In the data rows, the value 50 means zero.
Here are some points, each followed by its number:
[30. 42. 64. 61. 27. 66. 43. 48. 61. 68. 55. 49. 45. 54. 46. 48. 45. 20. 28. 44. 57. 37. 58. 39. 45. 50. 46. 34. 46.
 21. 54. 62. 42. 49. 43. 58. 60. 54. 35. 14. 49. 37. 58. 48. 60. 27. 64. 50.] 0
[19. 28. 55. 50. 43. 46. 56. 56. 51. 72. 54. 39. 56. 52. 46. 50. 49. 78. 50. 76. 61. 48. 54. 54. 42. 76. 49. 34. 52.
 46. 52. 74. 64. 59. 37. 56. 54. 65. 37. 47. 56. 83. 53. 53. 58. 50. 92. 50.] 1
[33. 30. 57. 70. 50. 56. 58. 73. 52. 80. 69. 54. 61. 51. 51. 57. 53. 33. 32. 58. 90. 47. 41. 54. 38. 65. 52. 45. 53.
 30. 37. 60. 73. 58. 53. 53. 53. 52. 27. 22. 61. 58. 48. 57. 51. 43. 69. 46.] 2
[49. 43. 53. 53. 54. 50. 47. 39. 64. 52. 31. 43. 54. 61. 42. 47. 62. 63. 55. 19. 42. 64. 76. 42. 53. 56. 63. 45. 57.
 51. 59. 49. 36. 52. 50. 50. 31. 47. 53. 90. 55. 62. 56. 47. 42. 64. 59. 55.] 3
[40. 32. 13. 37. 52. 33. 31. 19. 40. 21. 21. 41. 41. 39. 30. 27. 69. 38. 48. 26. 17. 51. 26. 49. 38. 32. 38. 46. 25.
 35. 13. 32. 48. 40. 23. 46. 33. 33. 25. 64. 41.  4. 49. 49. 42. 49. 16. 17.] 4
[55. 63. 64. 49. 67. 59. 59. 47. 56. 52. 48. 42. 50. 51. 50. 56. 64. 44. 50. 42. 49. 71. 80. 58. 56. 69. 74. 66. 59.
 60. 56. 61. 48. 55. 74. 52. 58. 49. 80. 76. 53. 55. 49. 61. 54. 56. 55. 50.] 5
[92. 54. 51. 83. 79. 51. 78. 46. 67. 64. 46. 58. 70. 59. 63. 63. 95. 51. 88. 65. 91. 64. 99. 66. 61. 58. 80. 70. 70.
 52. 47. 66. 57. 47. 75. 45. 56. 57. 77. 77. 72. 39. 72. 53. 61. 59. 49. 74.] 6
[94. 63. 79. 33. 30. 59. 66. 50. 59. 54. 73. 57. 33. 45. 52. 51. 22. 48. 61. 53. 52. 50. 55. 54. 53. 56. 56. 68. 67.
 82. 65. 57. 59. 53. 50. 50. 48. 47. 94. 69. 47. 60. 30. 67. 39. 61. 62. 43.] 7
[50. 46.  5. 50. 57. 52. 17. 27. 18. 40.  0. 37. 49. 54. 29. 48. 24. 26. 47. 40. 41. 30. 42.  3. 43. 41. 22. 50. 46.
 26. 55. 21. 27. 42. 48. 56. 53. 31. 25. 37. 32. 32. 45. 32. 22. 56. 27. 18.] 8
[61. 53. 47. 56. 86. 50. 45. 32. 63. 44. 57. 55. 49. 50. 47. 61. 99. 62. 59. 42. 53. 67. 75. 50. 69. 57. 60. 52. 47.
 72. 54. 69. 66. 49. 55. 47. 55. 66. 65. 85. 73. 54. 63. 64. 66. 65. 60. 56.] 9
[35. 26. 23. 56. 59. 51. 36. 10. 31. 25.  4. 45. 47. 49. 29. 53. 36.  0. 33. 22. 34. 30. 43. 33. 46. 36. 47. 48. 48.
 29. 60. 28. 32. 35. 47. 49. 51. 51. 26. 42. 57. 62. 47.  0. 35. 53. 47. 19.] 10
[74. 48. 50. 52. 57. 47. 52. 50. 40. 46. 57. 54. 46. 51. 66. 49. 29. 28. 49. 29. 59. 44. 62. 58. 43.  0. 32. 53. 46.
 54. 44. 43. 51. 39. 67. 48. 69. 54. 53. 52. 43. 50. 63. 51. 44. 50. 23. 49.] 11
[49. 59. 86. 73. 50. 75. 57. 64. 81. 94. 97. 57. 63. 53. 55. 70. 51. 58. 52. 85. 69. 54. 66. 62. 73. 87. 77. 66. 65.
 67. 67. 85. 52. 80. 63. 46. 53. 54. 56. 35. 47. 68. 48. 88. 94. 49. 58. 77.] 12
[51. 52. 63. 35. 38. 49. 39. 29. 47. 48. 23. 53. 42. 47. 39. 36. 48. 45. 61. 36. 54. 55. 49. 43. 53. 50. 41. 50. 55.
 41. 65. 49. 43. 44. 42. 43. 42. 43. 47. 55. 42. 58. 39. 35. 46. 52. 58. 52.] 13
[46. 54. 55. 75. 44. 41. 48. 70. 35. 57. 87. 47. 52. 53. 56. 51. 35. 57. 54. 59. 56. 52. 49. 69. 56. 42. 53. 48. 49.
 52. 46. 30. 53. 45. 44. 50. 48. 52. 45. 52. 42. 46. 60. 47. 21. 54. 47. 51.] 14
[44. 45. 39. 77. 39. 49. 76. 61. 52. 65. 55. 54. 57. 56. 56. 72. 48. 65. 60. 50. 49. 50. 66. 62. 37. 59. 59. 23. 42.
 54. 50. 49. 49. 55. 66. 44. 77. 51. 38. 30. 51. 59. 56. 61. 58. 42. 37. 86.] 15
[46. 52. 51. 52. 65. 66. 55. 18. 59. 64. 35. 48. 47. 53. 45. 55. 57. 49. 54. 53. 32. 57. 92. 48. 55. 58. 61. 67. 50.
 52. 60. 67. 45. 34. 46. 51. 82. 47. 54. 56. 53. 62. 57. 37. 61. 59. 62. 60.] 16
[45. 39. 52. 46. 75. 57. 63. 64. 45. 41. 50. 59. 60. 49. 60. 49. 50. 47. 47. 51. 93. 55. 60. 56. 47. 55. 52. 48. 44.
 60. 52. 53. 63. 45. 85. 60. 76. 47. 45. 48. 42. 60. 72. 32. 55. 63. 57. 46.] 17
[39. 52. 67. 71. 49. 58. 58. 84. 61. 83. 99. 68. 79. 58. 77. 64. 50. 52. 45. 64. 99. 52. 57. 51. 57. 46. 47. 32. 55.
 40. 48. 57. 68. 57. 63. 54. 82. 64. 15. 23. 81. 49. 52. 72. 63. 43. 51. 49.] 18
[52. 58. 66. 69. 65. 51. 31. 24. 52. 49. 45. 48. 51. 48. 45. 57. 49. 27. 43. 42. 52. 42. 51. 38. 63. 48. 50. 60. 41.
 36. 42. 82. 45. 41. 76. 49. 45. 56. 60. 48. 60. 38. 47. 57. 45. 54. 66. 38.] 19
Which five points above are nearest to each new point by angle, seen from the average point of the numbered points? Their numbers follow each, nearest first.
[48. 21. 47. 64. 67. 60. 51. 36. 37. 52. 49. 45. 51. 49. 45. 47. 61. 30. 42. 27. 29. 48. 29. 48. 30. 61. 57. 68. 48.
 50. 62. 33. 54. 43. 38. 65. 64. 43. 38. 62. 49. 78. 46. 46. 58. 55. 56. 22.] 10 4 8 13 3
[51. 35. 52. 14. 32. 27. 59. 46. 39. 41. 44. 41. 36. 34. 44. 51. 40. 47. 44. 55. 38. 51. 22. 47. 37. 46. 32. 39. 37.
 29. 30. 44. 42. 50. 28. 39. 48. 39. 25. 42. 31. 49. 40. 54. 44. 43. 32. 29.] 4 8 13 10 0
[99. 63. 50. 51. 65. 44. 49. 61. 54. 21. 83. 51. 51. 40. 51. 52. 61. 42. 68. 40. 54. 61. 54. 52. 50. 42. 50. 68. 56.
 63. 48. 42. 46. 48. 55. 43. 48. 39. 77. 58. 40. 50. 54. 55. 45. 61. 42. 48.] 7 11 5 6 9
[43. 42. 51. 50. 53. 53. 55. 74. 45. 50. 86. 44. 53. 55. 53. 49. 48. 63. 43. 59. 64. 53. 55. 47. 47. 53. 23. 37. 58.
 45. 51. 53. 50. 57. 49. 48. 58. 58. 16. 37. 51. 51. 64. 49. 57. 47. 51. 46.] 18 2 14 1 0
[66. 62. 44. 36. 54. 48. 59. 49. 52. 57. 53. 54. 58. 39. 47. 48. 63. 45. 55. 57. 59. 55. 44. 39. 48. 55. 50. 51. 84.
 36. 65. 44. 54. 56. 59. 55. 45. 47. 62. 52. 51. 61. 45. 49. 55. 44. 68. 39.] 7 13 5 1 6
[63. 60. 64. 67. 56. 52. 62. 84. 46. 60. 55. 69. 65. 58. 62. 67. 61. 56. 70. 55. 96. 53. 88. 53. 74. 44. 52. 60. 70.
 69. 61. 48. 63. 52. 72. 46. 68. 47. 69. 50. 55. 50. 60. 55. 57. 48. 49. 57.] 6 18 17 12 5
[35. 58. 61. 82. 42. 58. 56. 70. 42. 37. 75. 51. 64. 47. 39. 71. 53. 66. 51. 70. 68. 51. 65. 52. 62. 61. 62. 49. 62.
 48. 59. 60. 63. 66. 81. 56. 47. 48. 53. 45. 59. 64. 70. 77. 49. 68. 62. 66.] 12 18 15 14 1
[53. 24. 44. 45. 27. 50. 58. 75. 43. 50. 48. 43. 85. 55. 66. 46. 38. 72. 66. 72. 55. 50. 83. 61. 59. 48. 45. 34. 47.
 51. 40. 45. 67. 49. 50. 63. 48. 45. 34. 56. 53. 53. 46. 42. 49. 36. 52. 57.] 1 15 14 18 17
[35. 30. 49. 42. 17. 41. 50. 62. 49. 53. 43. 49. 46. 42. 48. 54. 48. 55. 51. 66. 61. 40. 55. 55. 48.  2. 27. 29. 32.
 37. 45. 50. 51. 43. 17. 46. 56. 58. 47. 49. 46. 25. 47. 41. 51. 37. 42. 50.] 4 0 11 14 13
[63. 42. 34. 47. 53. 43. 50. 24. 39. 43. 38. 50. 32. 54. 40. 47. 41. 25. 51. 49. 38. 46. 29. 50. 47. 40. 60. 67. 56.
 47. 53. 40. 45. 45. 38. 48. 38. 37. 77. 63. 53. 58. 48. 31. 37. 56. 52. 50.] 10 13 4 8 7
[36. 43. 53. 55. 54. 41. 49. 30. 50. 47. 49. 51. 32. 46. 38. 48. 59. 28. 34. 22. 46. 54.  0. 35. 61. 49. 64. 48. 40.
 11. 39. 66. 45. 31. 46. 51. 61. 52. 39. 37. 46. 44. 46. 59. 49. 61. 52. 39.] 4 19 10 0 8
[54. 51. 53. 48. 52. 25. 56. 56. 48. 46. 65. 52. 61. 57. 57. 47. 63. 42. 55. 64. 89. 52. 57. 73. 69. 50. 67. 66. 75.
 55. 33. 51. 51. 54. 59. 46. 53. 49. 91. 78. 62. 38. 50. 45. 53. 62. 35. 65.] 6 5 7 9 14
[59. 58. 35. 53. 47. 41. 39. 80. 46. 40. 45. 46. 50. 45. 48. 42. 24. 46. 52. 49. 65. 50. 46. 49. 38. 39. 36. 49. 41.
 34. 53. 15. 39. 41. 52. 53. 45. 53. 52. 48. 36. 42. 44. 32. 45. 41. 44. 41.] 8 14 11 4 10
[67. 57. 61. 58. 50. 43. 52. 57. 64. 62. 52. 52. 60. 65. 44. 45. 56. 55. 76. 82. 71. 56. 75. 60. 52. 52. 68. 59. 47.
 65. 49. 48. 52. 58. 53. 48. 43. 54. 72. 69. 50. 47. 51. 61. 46. 50. 54. 67.] 6 7 12 5 9
[50. 49. 44. 53. 54. 35. 51. 59. 56. 59. 25. 62. 45. 54. 52. 55. 65. 53. 54. 52. 75. 44. 39. 51. 51. 25. 50. 53. 46.
 51. 53. 55. 52. 50. 51. 59. 54. 50. 47. 59. 48. 40. 53. 37. 56. 48. 41. 48.] 4 11 13 8 17
[17. 51. 48. 43. 41. 59. 44. 43. 32. 20. 40. 43. 58. 34. 48. 37. 46. 35. 38. 49. 70. 55. 40. 48. 48. 22. 53. 15. 46.
 18. 32. 38. 34. 33. 32. 51. 48. 44. 33. 53. 36. 43. 46. 48. 38. 39. 48. 51.] 4 8 10 13 0
[36. 54. 42. 28. 57. 48. 51. 20. 43. 41. 17. 38. 42. 36. 52. 42. 29. 33. 28. 21. 31. 44. 24. 30. 37. 23. 49. 47. 53.
 47. 55. 17. 23. 41. 38. 45. 45. 49. 49. 42. 53. 59. 54. 23. 37. 52. 49. 56.] 10 8 13 4 11
[42. 43. 43. 46. 26. 45. 58. 51. 62. 43. 60. 44. 39. 49. 49. 40. 39. 45. 43. 47. 24. 42. 44. 49. 30. 49. 37. 54.  8.
 36. 48. 48. 41. 54. 25. 38. 40. 43. 20. 16. 39. 37. 40. 56. 35. 32. 39. 52.] 4 0 8 14 13
[54. 32. 43. 39. 78. 43. 31. 47. 42. 39.  1. 53. 65. 51. 36. 47. 82. 51. 54. 37. 50. 48. 61. 39. 45. 38. 51. 53. 50.
 29. 55. 40. 47. 42. 71. 62. 40. 53. 65. 66. 42. 39. 57. 15. 74. 47. 48. 42.] 10 4 8 13 3
[42. 46. 46. 20. 14. 45. 54. 34. 52. 45. 57. 53. 32. 41. 53. 39. 19. 61. 34. 37. 36. 44. 39. 46. 49. 40. 41. 19. 33.
 50. 45. 45. 33. 61.  2. 38. 53. 36. 47. 24. 39. 42. 45. 46. 44. 31. 36. 43.] 4 13 0 8 10
[43. 38. 39. 41. 40. 34. 68. 63. 46. 49. 73. 54. 48. 45. 61. 41. 68. 49. 54. 61. 39. 52. 19. 56. 51. 77. 47. 44. 28.
 54. 27. 43. 71. 42. 61. 50. 47. 36. 43. 56. 62. 42. 36. 64. 43. 48. 35. 46.] 4 14 2 15 18
[46. 68. 53. 51. 80. 50. 57. 54. 49. 70. 40. 82. 51. 54. 62. 49. 69.  4. 51. 24. 54. 46. 60. 39. 58. 49. 58. 51. 50.
 51. 67. 63. 40. 47. 88. 57. 82. 63. 61. 46. 49. 45. 53. 52. 79. 43. 59. 52.] 5 19 17 6 16
[45. 38. 50. 60. 57. 62. 42. 51. 60. 59. 38. 47. 52. 66. 51. 58. 58. 45. 71. 58. 46. 53. 75. 43. 47. 56. 85. 65. 49.
 74. 59. 55. 46. 51. 52. 60. 61. 56. 69. 83. 56. 58. 64. 30. 67. 68. 63. 68.] 16 5 3 9 6
[56. 52. 46. 43. 34. 59. 48. 92. 42. 52. 66. 43. 53. 52. 46. 50. 24. 73. 64. 62. 33. 47. 50. 59. 47. 57. 48. 25. 46.
 51. 48. 52. 53. 63. 51. 54. 21. 59. 47. 38. 46. 49. 50. 49. 37. 26. 47. 60.] 14 15 1 7 2
[47. 50. 49. 63. 98. 55. 48. 31. 56. 60. 31. 55. 47. 61. 50. 44. 94. 45. 51. 43. 48. 51. 50. 43. 48. 52. 69. 77. 33.
 49. 58. 69. 50. 47. 56. 46. 67. 51. 64. 85. 59. 57. 68. 31. 73. 60. 62. 50.] 9 16 5 6 3
[11. 18. 61. 48. 48. 47. 37. 41. 49. 52. 66. 37. 44. 51. 42. 45. 49. 35. 38. 39. 51. 45. 42. 50. 48. 32. 47. 13. 35.
 11. 20. 38. 55. 43. 28. 38. 42. 35.  9. 39. 40. 25. 46. 49. 38. 49. 33. 45.] 4 0 8 10 2
